In the data rows, the value 128 means zero.
Some points, one per row:
[110 151 118 107 111 109 120 144 088 130 151 122]
[123 088 088 124 136 156 136 111 169 142 055 092]
[140 103 119 142 173 161 133 124 158 154 088 122]
[140 146 142 143 102 132 155 151 128 119 139 121]
[081 075 102 075 107 107 108 116 074 134 099 078]
[112 160 127 118 086 147 111 122 102 104 137 123]
[126 109 146 185 074 123 161 156 138 119 108 117]
[158 127 156 160 142 124 161 152 154 150 164 151]
[116 107 119 120 086 100 128 117 121 106 128 117]
[108 103 132 083 127 134 134 071 114 094 099 092]
[142 086 116 129 149 136 144 104 152 142 055 108]
[104 092 115 113 128 100 130 078 182 128 144 097]
[115 099 126 129 117 106 126 115 135 125 147 142]
[160 145 149 157 141 157 163 162 139 147 122 140]
[092 110 124 078 125 136 137 119 100 099 092 092]
[081 127 122 117 081 092 128 120 092 113 137 107]
[105 134 096 116 097 078 075 116 142 099 198 173]
[120 134 134 143 118 108 137 138 148 114 144 135]
[126 118 135 116 129 140 126 134 142 122 131 122]
[071 055 088 090 111 071 100 071 111 128 105 067]
[133 132 155 134 128 134 133 112 123 117 136 142]
[122 142 146 142 107 107 119 136 119 117 152 148]
[141 108 126 114 141 123 125 110 133 130 127 142]
[130 107 127 146 142 157 130 134 133 146 116 139]
[134 146 139 121 141 152 145 138 120 150 137 135]
[135 107 150 152 127 107 128 134 163 141 157 128]
[136 108 100 116 136 120 100 083 140 106 128 146]
[108 101 071 112 147 090 067 100 122 107 127 156]
[123 125 124 111 153 116 110 101 149 128 167 139]
[125 145 149 129 147 141 129 146 116 160 126 135]
[081 092 113 092 134 110 109 095 160 118 128 114]
[132 134 130 090 147 141 124 122 098 107 129 123]
[117 104 142 132 088 090 127 104 138 105 167 112]
[090 141 116 107 139 145 132 149 088 159 120 067]
[123 112 121 133 120 111 112 092 149 111 122 129]
[161 185 133 135 132 144 115 143 103 128 152 168]
[161 153 151 144 143 156 146 144 134 129 137 147]
[117 132 114 095 157 106 081 098 115 127 140 140]
[134 123 161 134 153 140 151 135 138 150 147 137]
[129 133 139 118 145 152 157 115 175 167 135 090]
[103 101 100 094 141 127 118 105 162 124 148 103]
[118 121 104 142 097 129 122 128 126 130 111 097]
[124 159 139 136 155 161 152 158 172 174 162 130]
[124 193 138 113 132 167 164 142 117 127 176 130]
[174 156 175 171 177 170 177 159 192 188 157 168]
[140 081 154 143 094 078 128 129 149 123 148 120]
[112 106 123 153 132 132 147 140 138 152 110 090]
[135 148 139 100 108 120 133 110 126 075 138 145]
[153 137 152 134 155 143 139 132 117 121 126 108]
[173 170 163 158 153 154 167 168 130 151 165 161]
[103 157 122 094 134 145 134 111 148 129 148 114]
[176 160 110 158 149 115 114 160 109 124 134 184]
[104 126 094 125 097 120 116 127 100 114 088 092]
[097 108 090 083 105 083 094 098 088 141 113 101]
[144 110 142 155 133 145 157 118 154 146 142 141]
[150 127 133 135 142 130 113 111 119 140 129 133]
[112 106 115 098 105 102 115 104 098 092 107 105]
[104 099 120 111 127 101 117 106 122 132 123 081]
[088 099 094 115 131 111 112 097 124 122 092 101]
[139 141 156 131 152 123 131 147 125 153 174 145]
[148 128 141 164 095 142 165 154 155 126 120 122]
[150 152 134 125 144 129 135 111 138 109 133 155]
[092 101 078 081 106 061 088 088 123 096 116 099]
[124 121 140 143 123 095 141 120 149 132 148 139]
[105 148 132 122 116 152 125 138 131 139 154 099]
[083 105 117 139 055 094 129 108 115 067 107 088]
[166 143 167 155 134 140 151 139 149 134 159 153]
[100 200 122 133 141 180 171 162 149 142 170 133]
[096 123 105 092 106 142 122 101 122 117 109 094]
[132 143 123 166 117 132 130 173 122 135 096 146]
[142 130 129 138 137 136 120 095 151 105 142 155]
[148 157 135 143 137 108 122 125 119 131 146 146]
[101 121 048 129 108 118 117 123 114 111 097 086]
[170 175 166 151 141 160 157 139 142 123 162 154]
[132 143 139 129 135 141 136 139 117 149 129 132]
[100 127 107 124 086 131 133 144 106 115 090 105]
[145 152 172 124 153 142 145 123 119 146 154 142]
[151 165 151 130 162 129 115 140 108 141 160 178]
[103 078 142 132 118 098 136 120 164 143 143 116]
[129 124 112 105 134 123 104 071 132 084 139 129]
[118 101 123 098 108 097 103 071 100 084 111 125]
[125 101 174 125 117 135 166 130 166 145 123 115]
[117 092 106 103 120 101 125 118 130 134 130 097]
[128 128 150 142 125 120 138 150 138 157 147 133]
[137 111 133 144 136 131 127 150 148 157 110 130]
[142 121 144 145 142 143 139 133 144 149 149 154]
[126 117 118 105 151 126 113 139 095 146 108 130]
[119 161 130 115 113 134 140 132 109 111 138 122]
[141 124 152 128 127 120 126 113 092 116 118 129]
[105 131 129 092 105 144 114 101 078 090 097 094]
[106 094 116 113 123 105 112 105 138 131 116 106]
[113 108 107 104 111 105 071 075 097 067 107 108]
[100 171 137 110 152 134 136 164 095 174 168 122]
[138 136 149 155 119 104 129 157 119 137 147 152]
[140 124 131 132 134 114 107 119 103 111 103 130]
[164 145 124 153 115 132 131 158 102 111 122 157]
[111 135 127 109 125 116 116 135 093 138 111 115]
[096 078 086 083 112 094 071 078 134 112 119 097]
[133 122 144 189 095 135 166 153 172 145 158 129]
[155 136 139 130 139 137 124 130 119 119 134 148]
[174 175 156 149 145 157 158 167 130 145 146 178]
[134 104 111 115 115 106 115 103 151 088 154 135]
[111 121 129 127 116 128 129 147 110 126 121 121]
[154 128 171 139 164 184 167 129 153 158 121 136]
[114 127 131 129 124 156 164 101 185 119 147 114]
[118 158 173 136 151 129 148 174 133 199 199 140]
[152 118 131 116 118 117 122 131 113 096 121 141]
[128 115 154 139 114 116 131 126 128 118 134 135]
[135 140 127 113 129 141 129 136 120 119 115 137]
[103 130 114 129 106 114 131 130 141 117 150 131]
[115 147 123 108 115 120 127 108 085 104 116 107]
[124 126 115 145 109 130 123 138 144 104 152 145]
[092 095 108 124 071 090 098 106 095 092 108 095]
[100 086 099 107 120 116 107 097 119 109 111 103]
[129 121 121 140 158 132 136 140 150 156 129 147]
[133 140 168 156 102 153 161 137 139 127 144 137]
[113 126 126 101 132 121 125 092 147 137 138 124]
[124 113 134 115 125 118 127 116 117 125 117 128]
[145 095 181 143 123 131 176 141 170 152 134 101]
[133 149 154 133 136 138 142 128 133 136 140 138]
[121 119 125 122 123 116 128 135 136 118 137 130]
[135 141 143 146 125 119 125 140 119 134 138 141]
[126 121 099 128 129 111 095 114 117 103 105 127]
[143 132 147 142 126 138 133 128 138 116 136 150]
[125 094 161 145 127 113 152 112 163 128 146 112]
[156 126 176 146 172 158 185 143 183 173 122 116]
[148 142 142 142 116 118 117 126 150 105 155 156]
[132 115 124 106 124 120 116 113 097 090 092 133]
Here are 24 more points, each followed by its number:
[119 103 120 164 100 116 132 129 134 127 110 116] 0
[136 140 149 118 148 148 131 132 146 160 136 137] 1
[120 118 132 146 138 113 139 145 136 157 141 140] 2
[116 119 112 142 129 118 143 136 143 150 120 121] 3
[141 137 143 125 131 127 120 112 129 132 117 139] 4
[106 139 113 105 121 132 134 131 102 127 143 107] 5
[140 103 115 140 132 168 122 123 119 132 078 115] 6
[115 128 109 132 115 081 078 148 110 103 166 155] 7
[103 100 103 071 102 088 097 097 093 116 099 088] 8
[168 125 127 146 134 146 132 139 136 137 129 123] 9
[071 067 092 081 098 097 088 075 110 084 092 088] 10
[131 141 137 128 141 124 118 134 123 139 126 116] 11
[170 127 165 146 148 155 144 133 137 140 138 148] 12
[096 110 114 083 102 088 103 107 083 117 094 107] 13
[105 110 086 097 118 092 075 103 090 088 117 136] 14
[139 128 151 143 152 145 150 125 149 135 125 142] 15
[156 130 159 151 173 167 162 138 156 168 155 166] 16
[150 156 142 135 168 163 154 150 149 190 154 164] 17
[136 133 129 131 132 144 122 125 144 121 148 156] 18
[159 175 163 136 158 142 130 152 128 131 143 158] 19
[094 088 112 095 092 090 111 090 098 104 107 114] 20
[133 124 123 119 116 122 094 117 100 105 123 122] 21
[151 129 160 171 136 140 163 159 170 142 132 147] 22
[153 147 140 133 140 147 127 124 158 104 156 153] 23
Which three of these numbered points are nearest to each point below, looking only along the 5 directions in which the first points spread most? Their numbers follow each, nearest first.
[104 083 109 117 092 101 105 086 112 096 117 101] > 20 8 13
[121 133 128 135 156 155 141 134 143 157 132 132] > 1 15 2
[135 125 139 164 071 118 147 146 126 081 116 116] > 0 3 21
[127 115 071 142 151 120 094 139 147 139 104 160] > 4 18 11
[107 103 071 125 135 078 067 122 107 113 110 153] > 14 21 20
[139 145 158 128 124 158 151 124 132 112 126 133] > 9 11 4
[071 062 081 094 101 095 081 078 127 094 090 078] > 10 8 20
[148 131 147 124 128 128 119 124 126 116 120 128] > 4 11 18
[117 078 131 191 066 094 148 163 164 127 111 088] > 0 3 2
[099 075 056 109 097 110 108 105 102 109 097 075] > 8 20 10
[157 158 162 149 174 164 169 125 191 166 151 153] > 16 17 12
[143 177 145 151 146 154 136 162 100 128 137 177] > 19 12 23
[148 126 128 144 154 128 144 142 151 160 121 131] > 15 9 1
[125 109 136 124 126 118 143 124 142 145 129 115] > 3 2 11
[147 136 144 136 151 133 161 131 156 141 125 142] > 15 12 9
[135 131 104 142 121 095 075 145 074 126 107 158] > 21 7 4
[092 103 090 116 088 106 113 081 116 078 083 112] > 20 13 8
[086 126 092 106 112 095 097 108 085 134 106 104] > 13 8 20
[134 117 129 105 118 111 108 103 108 096 096 133] > 21 4 14
[151 144 144 145 158 124 111 133 148 132 159 169] > 23 18 19
[081 139 110 122 102 112 112 142 113 145 148 112] > 5 11 3
[094 062 062 055 101 094 055 075 100 071 071 083] > 10 8 20
[152 182 163 130 151 164 140 128 129 117 151 149] > 19 12 23
[096 119 102 078 136 146 118 055 121 097 100 078] > 8 13 20
[138 153 147 118 166 136 149 124 153 156 154 139] > 1 17 15
[139 134 106 148 132 131 115 140 133 139 137 165] > 18 23 4
[126 140 155 139 126 118 148 148 161 139 152 134] > 2 18 15
[175 144 156 173 137 150 141 150 139 124 115 167] > 12 9 22
[145 138 150 123 153 154 138 141 141 145 150 153] > 1 12 15
[121 078 099 154 101 105 152 130 155 112 078 104] > 0 3 6
[075 071 094 075 094 078 081 083 080 084 092 088] > 10 8 20
[114 115 106 104 119 094 095 122 098 110 096 094] > 13 20 8
[157 118 144 131 166 159 132 122 162 136 122 142] > 15 12 9
[133 121 126 149 157 134 147 140 166 157 117 130] > 15 1 9
[161 169 134 150 166 155 113 156 137 133 140 180] > 19 12 23
[110 121 075 078 122 108 078 098 097 110 131 126] > 14 13 8
[169 151 143 171 173 162 156 150 172 170 146 184] > 16 17 12
[167 185 166 136 123 167 133 116 100 084 123 160] > 19 23 9
[081 075 067 097 137 094 101 078 163 115 036 095] > 10 8 20
[114 078 071 090 092 098 071 078 106 081 078 086] > 10 8 20
[165 162 154 125 140 153 124 118 158 106 142 165] > 23 18 19
[137 149 126 130 131 127 140 144 113 144 131 128] > 11 4 2
[133 152 153 120 143 165 153 128 136 155 125 115] > 1 15 11
[101 083 105 100 098 092 113 094 108 110 117 094] > 20 8 13
[125 144 142 132 134 114 154 148 154 152 145 142] > 2 1 15
[172 190 172 157 148 151 123 145 133 112 177 197] > 19 23 12
[153 165 145 151 145 148 117 154 127 126 160 171] > 19 23 18
[161 139 160 199 090 150 201 200 167 148 125 133] > 22 12 9
[062 094 104 086 083 083 088 047 102 075 116 104] > 10 20 8
[123 122 112 109 121 115 095 120 100 111 107 128] > 21 13 14
[113 151 130 141 083 139 126 121 130 097 169 142] > 7 18 2
[172 147 169 168 165 177 168 148 172 150 135 162] > 16 12 22
[126 111 128 123 124 118 092 123 101 103 109 150] > 21 4 11
[125 108 092 137 132 081 092 130 106 124 117 143] > 21 4 14
[071 126 084 036 078 114 103 078 071 071 083 036] > 8 10 13
[152 127 127 134 146 154 155 128 153 136 121 130] > 15 9 1
[147 129 125 125 122 119 127 125 117 120 115 149] > 4 21 11
[114 123 103 092 128 101 075 067 135 086 128 125] > 14 20 21
[124 104 151 110 122 155 158 081 147 109 119 106] > 3 0 4
[105 078 086 118 100 097 105 121 121 078 090 094] > 20 13 8
[125 128 126 146 102 108 118 109 148 084 167 153] > 7 18 23
[097 108 067 086 127 112 094 100 121 107 128 101] > 8 13 20
[133 150 160 127 186 145 131 168 138 195 159 139] > 17 1 16
[144 153 127 118 127 140 123 105 129 102 120 146] > 4 18 11
[157 177 141 149 162 163 138 172 133 158 168 178] > 19 17 16
[122 126 136 126 144 132 137 129 124 145 129 124] > 11 3 2
[135 128 143 127 139 138 114 116 124 132 121 135] > 4 11 18
[129 122 106 120 118 123 118 112 113 110 121 132] > 21 4 11
[130 126 131 141 122 118 140 141 159 120 148 133] > 2 18 3
[138 127 125 145 147 131 140 132 159 138 130 128] > 15 2 9
[114 099 123 162 102 119 142 125 112 120 088 083] > 0 3 6
[156 169 144 134 111 164 158 148 109 130 142 142] > 19 9 12
[099 071 081 092 074 083 071 090 066 081 071 094] > 10 8 20
[156 158 134 130 150 136 128 157 132 137 140 171] > 19 23 12
[154 172 153 145 180 150 157 160 150 189 157 147] > 17 16 19
[152 182 155 147 163 166 173 176 136 164 173 150] > 17 19 16
[131 122 134 122 112 123 111 116 117 090 109 132] > 21 4 0
[139 131 097 138 145 131 121 131 114 146 119 156] > 4 11 18
[120 127 134 138 138 126 139 139 140 156 148 141] > 2 1 18
[142 118 124 113 136 111 123 121 126 123 124 134] > 4 11 18
[114 115 148 156 122 120 142 140 180 152 163 137] > 2 3 22
[166 159 137 184 190 182 190 166 196 178 156 152] > 16 17 22
[164 109 152 105 134 175 165 105 149 133 055 100] > 6 9 15
[138 122 141 138 125 128 131 110 123 112 127 138] > 4 18 9
[149 126 134 115 138 113 127 113 117 117 134 123] > 4 11 18
[161 135 163 154 161 149 119 141 132 147 126 166] > 12 19 15
[092 154 128 095 100 129 141 144 100 146 156 095] > 5 11 3
[135 134 143 105 102 149 123 120 090 075 113 139] > 21 4 11
[135 162 142 109 164 148 135 133 115 158 154 115] > 1 11 17
[168 150 178 160 153 179 163 157 169 155 146 153] > 16 22 17
[118 108 126 181 017 113 127 152 106 104 099 083] > 0 20 21
[101 139 092 090 111 090 081 086 118 096 143 135] > 14 7 20
[151 133 134 149 143 164 140 155 110 142 116 137] > 9 12 15
[113 128 132 132 131 109 133 138 152 132 159 128] > 2 3 18
[174 151 179 185 118 146 186 177 154 141 139 149] > 22 12 16
[110 144 149 107 105 127 111 132 117 090 164 128] > 7 5 21
[181 142 170 151 144 112 135 141 170 114 187 184] > 23 12 18
[120 127 139 141 122 117 137 138 136 158 167 121] > 2 3 11
[159 151 133 150 161 155 129 152 151 128 125 151] > 12 15 9
[078 097 067 094 121 104 095 106 093 112 067 062] > 8 10 13
[081 075 097 088 117 100 097 055 158 105 121 078] > 10 20 8
[137 134 139 140 125 122 132 130 153 149 138 138] > 2 18 15
[141 186 164 130 141 196 175 134 121 134 136 137] > 19 17 12
[113 090 097 086 094 104 086 086 080 096 071 081] > 8 13 10
[135 164 148 139 156 136 133 107 139 126 161 170] > 23 18 19
[130 075 129 105 120 158 122 092 118 106 081 116] > 6 21 0
[133 110 096 116 120 111 108 135 074 097 099 138] > 21 14 13
[129 132 130 118 128 133 122 120 136 109 124 136] > 4 11 18
[094 078 086 098 086 114 088 067 101 099 086 078] > 10 8 20
[133 124 150 146 106 117 138 128 144 144 151 138] > 2 18 3
[096 143 124 103 126 122 134 134 105 138 128 106] > 5 11 3
[145 160 143 131 156 155 133 106 140 145 139 145] > 1 15 18
[097 126 115 118 115 107 109 108 128 104 122 136] > 21 20 5
[114 105 111 088 107 114 109 078 137 099 128 115] > 20 8 14
[181 158 175 153 166 141 157 160 135 133 160 189] > 19 12 16
[135 129 141 139 141 154 150 130 147 140 142 153] > 15 1 12
[118 148 131 130 151 150 152 148 124 150 146 133] > 1 11 2
[119 143 130 111 143 134 134 125 132 131 129 121] > 11 4 3
[094 141 086 128 055 126 126 117 074 120 114 062] > 13 8 20
[154 125 147 139 148 131 134 139 144 151 133 125] > 15 9 1
[119 129 128 133 130 120 137 127 141 121 121 105] > 3 11 2
[123 152 132 147 135 143 144 148 103 150 135 132] > 11 1 9
[146 125 133 169 122 163 147 152 131 135 122 144] > 9 12 15
[150 158 145 133 100 124 120 135 110 075 162 152] > 7 18 23
[131 121 117 139 107 102 090 132 110 117 147 154] > 7 21 18
[178 149 180 140 144 176 165 144 147 127 135 146] > 12 22 16
[135 127 116 122 106 132 122 116 113 090 113 130] > 21 4 11
[090 090 090 078 118 108 105 101 113 135 118 086] > 8 13 20
[136 105 117 135 145 139 128 128 130 125 090 109] > 6 3 4
Now 24 new points, numbered from 0 again:
[118 143 133 120 145 163 137 154 098 148 112 113] 0
[140 118 155 144 131 144 169 147 154 155 148 142] 1
[090 090 084 047 113 047 071 067 085 094 131 111] 2
[121 148 141 109 125 122 107 088 127 090 136 137] 3
[139 128 145 125 113 145 142 125 126 128 126 128] 4
[156 157 157 145 147 150 141 147 157 150 147 161] 5
[146 124 140 140 156 150 141 150 118 168 136 141] 6
[110 106 115 104 117 114 107 086 105 096 106 110] 7
[108 081 094 140 137 083 103 130 159 169 139 131] 8
[145 118 123 126 139 131 120 115 137 119 126 118] 9
[110 104 103 088 092 118 106 097 098 084 090 095] 10
[128 121 118 106 119 098 075 124 055 099 099 149] 11
[167 137 163 130 176 165 164 144 160 153 137 150] 12
[135 103 110 189 118 152 171 155 130 133 086 099] 13
[126 199 165 160 133 164 191 165 140 159 199 151] 14
[121 097 116 120 105 106 100 101 144 103 125 107] 15
[152 132 144 138 116 137 142 141 142 129 131 144] 16
[152 152 164 119 169 157 149 137 156 170 150 132] 17
[096 075 128 153 110 074 130 104 159 132 159 120] 18
[118 129 128 144 092 139 123 129 115 102 127 120] 19
[140 171 158 187 100 154 181 190 140 149 158 143] 20
[104 175 119 106 098 185 146 138 128 097 105 106] 21
[141 131 138 146 132 115 110 124 130 121 135 146] 22
[092 106 130 192 047 074 133 176 124 111 141 125] 23
Which three of these numbered points are nearest to each point below, looking only along the 5 directions in which the first points spread most? Their numbers follow each, nearest first.
[116 191 139 155 147 149 183 201 118 201 184 124] > 14 20 17
[147 139 099 159 136 111 104 144 138 123 128 185] > 22 16 3
[115 111 134 118 134 128 139 103 178 153 151 092] > 8 18 9
[113 153 119 114 132 114 100 129 124 130 147 127] > 3 22 9
[122 200 153 124 146 169 153 163 140 173 188 143] > 14 17 5
[078 118 103 067 107 055 055 075 136 075 154 122] > 2 7 15
[078 160 148 164 061 101 168 183 109 127 190 118] > 23 20 19
[107 180 119 135 105 149 141 142 092 116 129 127] > 21 19 0
[116 111 126 136 139 090 115 100 162 124 157 134] > 8 18 15
[105 112 071 055 109 101 067 081 101 056 121 103] > 2 10 7
[174 147 144 149 163 185 155 153 174 147 132 128] > 12 17 5
[122 134 118 120 126 106 100 128 101 129 146 118] > 3 19 22
[158 171 178 174 172 133 177 186 172 182 183 170] > 14 5 12
[133 181 138 164 115 160 188 195 139 149 143 123] > 20 14 1
[075 106 084 071 111 078 078 081 083 084 109 097] > 2 10 7
[133 156 113 155 160 164 149 149 136 167 116 147] > 6 17 12
[150 113 122 124 148 121 131 103 153 125 116 114] > 9 4 8
[132 143 117 148 123 132 110 135 133 111 135 150] > 22 4 16
[138 129 146 122 121 114 139 120 108 143 112 131] > 4 9 19
[124 115 099 143 109 094 055 136 088 110 094 152] > 11 7 3
[182 148 169 133 182 189 176 140 155 142 130 154] > 12 5 17
[111 075 122 129 086 094 115 106 128 110 128 113] > 15 18 7
[151 143 123 149 146 132 115 125 124 124 135 165] > 22 16 9
[109 113 103 109 140 101 108 115 098 117 097 114] > 7 10 15
[147 101 151 177 132 121 149 146 193 148 161 156] > 1 16 5
[115 097 126 097 129 097 124 092 151 133 135 113] > 8 15 9
[147 122 143 146 120 111 125 127 131 117 131 154] > 22 16 4
[145 143 154 139 130 175 170 136 169 127 160 131] > 1 5 6
[123 095 148 161 108 047 119 137 133 132 153 139] > 18 22 15
[097 092 092 083 092 114 100 083 097 075 062 090] > 10 7 15
[121 107 104 129 136 125 107 144 119 138 119 151] > 9 4 22
[153 144 174 201 114 108 158 200 126 171 176 169] > 20 14 5
[118 112 112 108 111 100 086 100 102 094 113 128] > 7 10 3
[146 143 152 138 163 145 152 162 131 196 157 136] > 17 6 5
[115 092 119 130 095 078 111 108 149 143 149 135] > 18 8 15
[146 166 137 198 114 146 159 184 143 152 157 173] > 20 5 14
[175 123 134 169 173 160 151 163 180 175 106 148] > 12 5 17
[078 170 115 062 086 122 095 095 092 084 161 109] > 11 3 7
[105 186 132 132 071 162 146 156 066 088 133 078] > 21 19 0
[125 145 131 130 122 148 138 145 132 130 138 101] > 4 0 21
[110 127 119 136 055 133 128 112 112 071 123 114] > 19 15 23
[149 103 124 178 108 130 141 153 132 123 083 115] > 13 4 16
[075 099 067 083 071 061 078 092 074 086 100 088] > 2 10 7
[165 146 136 155 157 141 152 167 144 143 167 171] > 5 12 6
[083 088 081 067 092 090 095 088 090 067 115 078] > 2 10 7
[124 145 162 106 168 137 164 151 140 187 152 127] > 17 6 1
[147 136 130 141 149 155 152 136 132 150 131 139] > 6 16 4
[128 136 136 122 112 114 078 120 127 092 133 139] > 3 22 19
[168 153 169 150 151 135 157 165 136 145 153 164] > 5 12 1
[139 146 149 112 112 134 137 097 148 081 167 131] > 22 3 9
[090 109 071 071 081 127 118 086 088 084 092 071] > 10 7 2
[119 081 104 151 125 137 133 128 121 127 062 099] > 13 9 7
[144 138 129 131 125 152 144 135 119 123 121 119] > 4 16 0
[149 158 151 131 182 139 137 152 150 172 152 148] > 17 5 12
[113 083 118 152 145 086 118 145 147 175 136 135] > 8 9 18
[148 113 110 165 141 153 130 157 127 144 067 120] > 13 4 0
[140 146 132 135 151 147 138 164 128 165 119 138] > 6 0 4
[099 126 144 129 104 095 145 119 161 116 187 127] > 18 8 22
[178 152 151 150 169 169 174 148 160 142 133 132] > 12 5 6
[116 117 130 126 121 092 105 138 154 166 163 133] > 8 18 22
[101 094 113 188 092 109 161 167 176 132 150 117] > 18 23 1
[133 110 133 143 100 156 167 115 133 088 106 100] > 13 19 4
[116 134 140 106 147 117 127 094 175 124 163 148] > 8 22 9
[036 182 078 083 097 177 148 126 088 125 116 055] > 21 0 10
[090 112 097 101 125 100 100 112 147 133 153 112] > 8 15 3
[036 135 103 140 095 090 115 131 160 153 177 113] > 18 8 15
[121 145 117 120 132 127 124 153 126 136 143 125] > 4 22 9
[162 151 149 122 153 151 135 120 124 145 122 137] > 6 4 16
[127 103 111 112 119 123 107 106 126 081 090 107] > 7 10 15
[134 118 123 144 125 125 138 135 136 126 118 108] > 4 9 16
[166 161 165 133 142 154 137 139 157 126 151 163] > 5 6 16
[122 103 109 118 153 104 110 098 154 138 121 100] > 8 9 15
[166 162 164 149 178 162 170 155 142 169 135 146] > 12 17 5
[148 114 152 149 132 126 143 145 127 134 133 139] > 16 4 22
[096 131 129 103 140 108 090 111 121 138 145 138] > 3 9 8
[125 117 117 106 151 148 134 101 147 123 113 121] > 9 4 8
[171 168 173 197 134 184 186 182 167 151 135 155] > 20 5 12
[116 151 121 109 158 139 132 135 093 162 121 126] > 0 21 6
[086 118 067 105 098 118 100 111 078 104 067 062] > 10 7 11
[099 165 133 086 161 147 126 168 090 182 154 131] > 0 6 21
[159 149 163 124 155 168 161 124 131 143 121 129] > 6 12 17
[130 130 109 131 162 124 106 122 154 135 123 148] > 9 22 3
[145 113 125 144 121 122 115 134 122 115 120 159] > 22 9 16
[130 127 133 130 126 135 133 105 135 106 147 142] > 22 9 3
[122 120 144 114 132 118 144 142 121 162 129 128] > 4 6 9
[139 192 142 126 144 179 176 173 117 175 162 126] > 14 17 6
[148 118 140 125 131 138 144 128 130 128 108 107] > 4 9 16
[106 088 127 113 097 066 123 120 110 111 132 118] > 15 7 19
[158 185 150 145 147 165 156 138 161 132 164 161] > 5 12 17
[132 128 135 131 123 141 139 126 144 124 122 125] > 4 9 16
[151 137 162 160 125 123 168 157 149 164 159 140] > 1 5 16
[092 120 120 143 078 102 132 149 106 123 116 104] > 19 21 23
[083 094 078 115 078 112 097 106 107 094 081 081] > 10 7 15
[105 097 116 104 112 090 101 103 103 111 097 119] > 7 10 15
[120 143 123 185 133 178 185 191 151 175 103 110] > 13 1 20
[109 128 116 117 120 109 104 123 118 135 143 132] > 3 9 22
[107 083 104 127 136 136 133 118 155 140 107 081] > 8 9 15
[175 161 164 169 144 142 138 161 149 140 156 173] > 5 12 16
[108 128 140 133 129 112 123 131 155 126 164 175] > 22 16 3
[135 146 163 151 130 134 153 136 155 121 124 149] > 16 1 4
[143 145 147 130 152 136 140 149 121 150 128 137] > 6 4 16
[099 129 112 107 132 092 112 125 115 128 138 121] > 3 7 15
[113 155 140 109 152 140 142 153 088 180 149 113] > 0 6 21
[152 137 157 148 132 132 153 139 146 121 148 142] > 16 1 5
[111 088 144 116 110 108 100 100 133 119 127 094] > 15 8 7
[101 123 138 098 137 098 115 154 138 193 182 126] > 8 17 1
[103 125 139 167 083 137 139 155 137 113 097 078] > 13 19 4
[135 144 162 141 170 138 164 171 157 186 163 128] > 17 1 12
[133 111 100 101 126 104 105 116 113 131 122 141] > 3 7 9
[124 108 104 128 145 116 133 101 171 119 125 115] > 8 9 15
[171 166 179 154 170 155 167 188 141 181 166 166] > 14 5 12
[107 106 118 088 123 117 112 119 098 119 116 116] > 7 10 3
[099 103 107 108 095 132 078 083 085 094 090 095] > 10 7 11
[121 100 125 139 111 105 130 109 141 130 144 122] > 8 15 18
[114 095 130 108 081 092 118 113 133 105 132 108] > 15 18 7
[151 169 173 200 117 158 184 185 156 173 172 156] > 20 14 5
[109 118 113 195 111 127 146 157 148 140 106 122] > 13 4 16
[104 148 128 120 074 118 139 132 105 103 139 115] > 19 21 4
[092 143 090 119 183 124 106 162 098 200 123 115] > 0 21 6
[103 109 115 126 108 092 115 098 127 097 134 107] > 15 7 3
[108 105 092 105 083 141 104 088 078 075 055 105] > 10 7 11
[124 126 114 131 107 108 128 155 110 116 118 141] > 19 4 22
[099 101 104 092 097 090 101 100 080 096 086 109] > 10 7 11
[181 201 163 182 171 161 144 197 148 158 180 198] > 14 5 12
[160 138 162 162 129 137 153 146 144 124 134 134] > 16 1 5
[121 134 143 143 086 114 140 133 098 126 134 117] > 19 4 21
[134 154 144 170 128 156 175 174 130 164 154 145] > 20 1 5
[136 118 134 103 131 138 146 113 134 110 090 133] > 9 4 22
[132 127 159 088 139 168 169 097 127 138 111 094] > 0 6 4
